Families of rows that turns and mirrors carry onto each other, the same ones carrying the whole set onto itself: the rest of each named row's family, in list order
5 families of 6 rows
Fas: [2,-8,-8,-33,-11,-19,25,19,-4,12,-12,-19,-2,-30,2,-11,16,-3,-4,-18,11,-20,16,13,-4,19]
Fibi: [2,8,21,6,22,-11,25,-12,-26,8,-1,3,9,4,9,-1,4,0,-1,0,-17,14,3,2,21,-32]
zifop: [-28,3,22,-8,18,-9,-16,-6,10,25,10,17,8,11,5,5,1,2,10,2,-8,22,-6,-22,-15,-20]
koso: [-8,-10,-14,-17,-14,10,10,36,11,3,2,-12,-19,-12,25,22,20,17,-41,6,20,7,12,-3,18,13]
zop: [3,-22,-1,-31,-17,-24,25,14,-4,15,-20,-10,1,-15,-10,-7,13,-1,-8,-25,10,-18,21,1,2,24]
nud: [-3,-16,-15,-18,-7,3,10,43,15,-3,0,-25,-20,-5,24,18,15,22,-32,7,22,-6,10,2,21,11]
Muga: [2,-11,-12,-23,0,9,7,46,11,-3,-3,-23,-21,-7,19,16,14,19,-40,-5,20,-8,9,-1,22,12]
ras: [-11,-13,-18,-16,-5,8,13,35,1,-1,-3,-21,-18,-6,26,22,17,18,-42,0,18,-12,12,-8,17,11]
puru: [-31,12,19,-8,12,-14,-18,-7,1,17,17,7,1,13,12,4,3,9,12,-2,1,7,-2,-24,-20,-22]
rol: [-26,17,14,-7,11,-9,-20,0,8,28,26,14,-9,10,8,7,2,3,9,2,7,15,2,-13,-17,-26]
lasa: [-25,17,28,-6,18,-11,-23,-1,6,8,18,12,1,16,8,1,2,2,17,1,4,15,-7,-14,-12,-18]
bupe: [1,6,-12,-9,-8,5,-24,5,6,-12,-7,-1,-8,-16,-9,18,-41,22,-6,21,-9,16,-19,2,23,50]
lak: [-7,-8,28,0,24,-14,16,-12,-30,15,-6,8,0,4,8,-2,0,-6,1,11,-11,6,10,4,32,-28]
Fisa: [-10,-14,-10,-15,-15,15,13,33,7,3,2,-20,-21,-8,12,21,11,17,-45,1,18,-19,13,9,17,16]
mif: [4,6,22,-3,22,-10,17,-15,-28,16,-5,10,5,8,2,-6,-8,-4,0,16,-21,11,11,9,24,-27]
Bovu: [13,4,2,-9,5,10,-17,4,8,-12,-3,-1,-1,-26,0,22,-34,21,-18,29,-12,17,-25,-8,26,43]
dipo: [-9,1,29,-1,27,-13,19,-14,-31,15,-4,8,7,3,2,-2,-1,3,-5,10,-17,-2,12,4,30,-20]
bep: [9,-2,-12,-14,13,5,-20,13,3,-7,0,5,-2,-25,-7,23,-35,18,-4,24,-1,16,-17,-6,26,54]
Mebu: [4,-18,1,-34,-21,-25,23,19,-6,10,-19,-10,-9,-20,-14,-10,12,-2,-9,-16,11,-17,25,1,0,16]
fubas: [26,-8,-17,3,5,-7,-29,0,13,18,17,5,-10,8,-20,12,-43,7,-3,-12,15,-10,-34,8,-3,14]
gifel: [-32,18,17,-10,13,-10,-22,4,3,12,17,9,-4,18,3,0,-4,5,16,1,2,21,-4,-16,-11,-24]
niloz: [32,-9,-13,5,1,-2,-22,4,8,8,19,8,-5,11,-23,13,-50,16,1,-13,12,2,-29,6,4,8]
Lov: [32,-10,-8,3,0,-8,-27,-3,3,11,26,7,-5,13,-21,13,-45,26,-2,-5,15,-1,-27,6,7,14]
Fak: [28,-13,-21,6,6,-12,-28,4,16,18,12,8,-2,12,-12,14,-48,22,2,6,6,-6,-30,6,13,8]
Zaga: [3,9,28,-3,15,-19,15,-17,-28,15,-9,4,4,-2,5,-7,-1,3,2,12,-29,0,4,0,31,-20]
figo: [32,-12,-15,5,-2,-4,-26,-1,23,9,24,5,-6,5,-17,12,-41,21,2,-8,13,-9,-29,7,11,12]
Zun: [9,8,-9,-15,13,12,-22,8,4,-10,-6,4,0,-14,-5,18,-41,13,-13,28,-10,21,-19,1,18,48]
Kapun: [10,-15,-14,-24,-17,-28,22,15,-9,13,-25,-8,-6,-14,-7,-10,14,-10,-7,-21,7,-24,10,10,8,22]
gome: [7,-21,-11,-28,-22,-20,24,14,4,10,-16,-10,-6,-26,-8,-12,13,-5,0,-17,9,-18,20,10,11,22]
Serim: [10,-4,-4,-13,12,6,-18,10,7,-12,-1,0,-3,-30,0,16,-38,21,-5,29,-4,15,-19,4,21,50]

The rest of the family of koso: rol, Bovu, fubas, Zaga, Kapun
The rest of the family of Zun: ras, puru, mif, figo, gome
The rest of the family of Fisa: Fas, Fibi, zifop, bupe, Fak

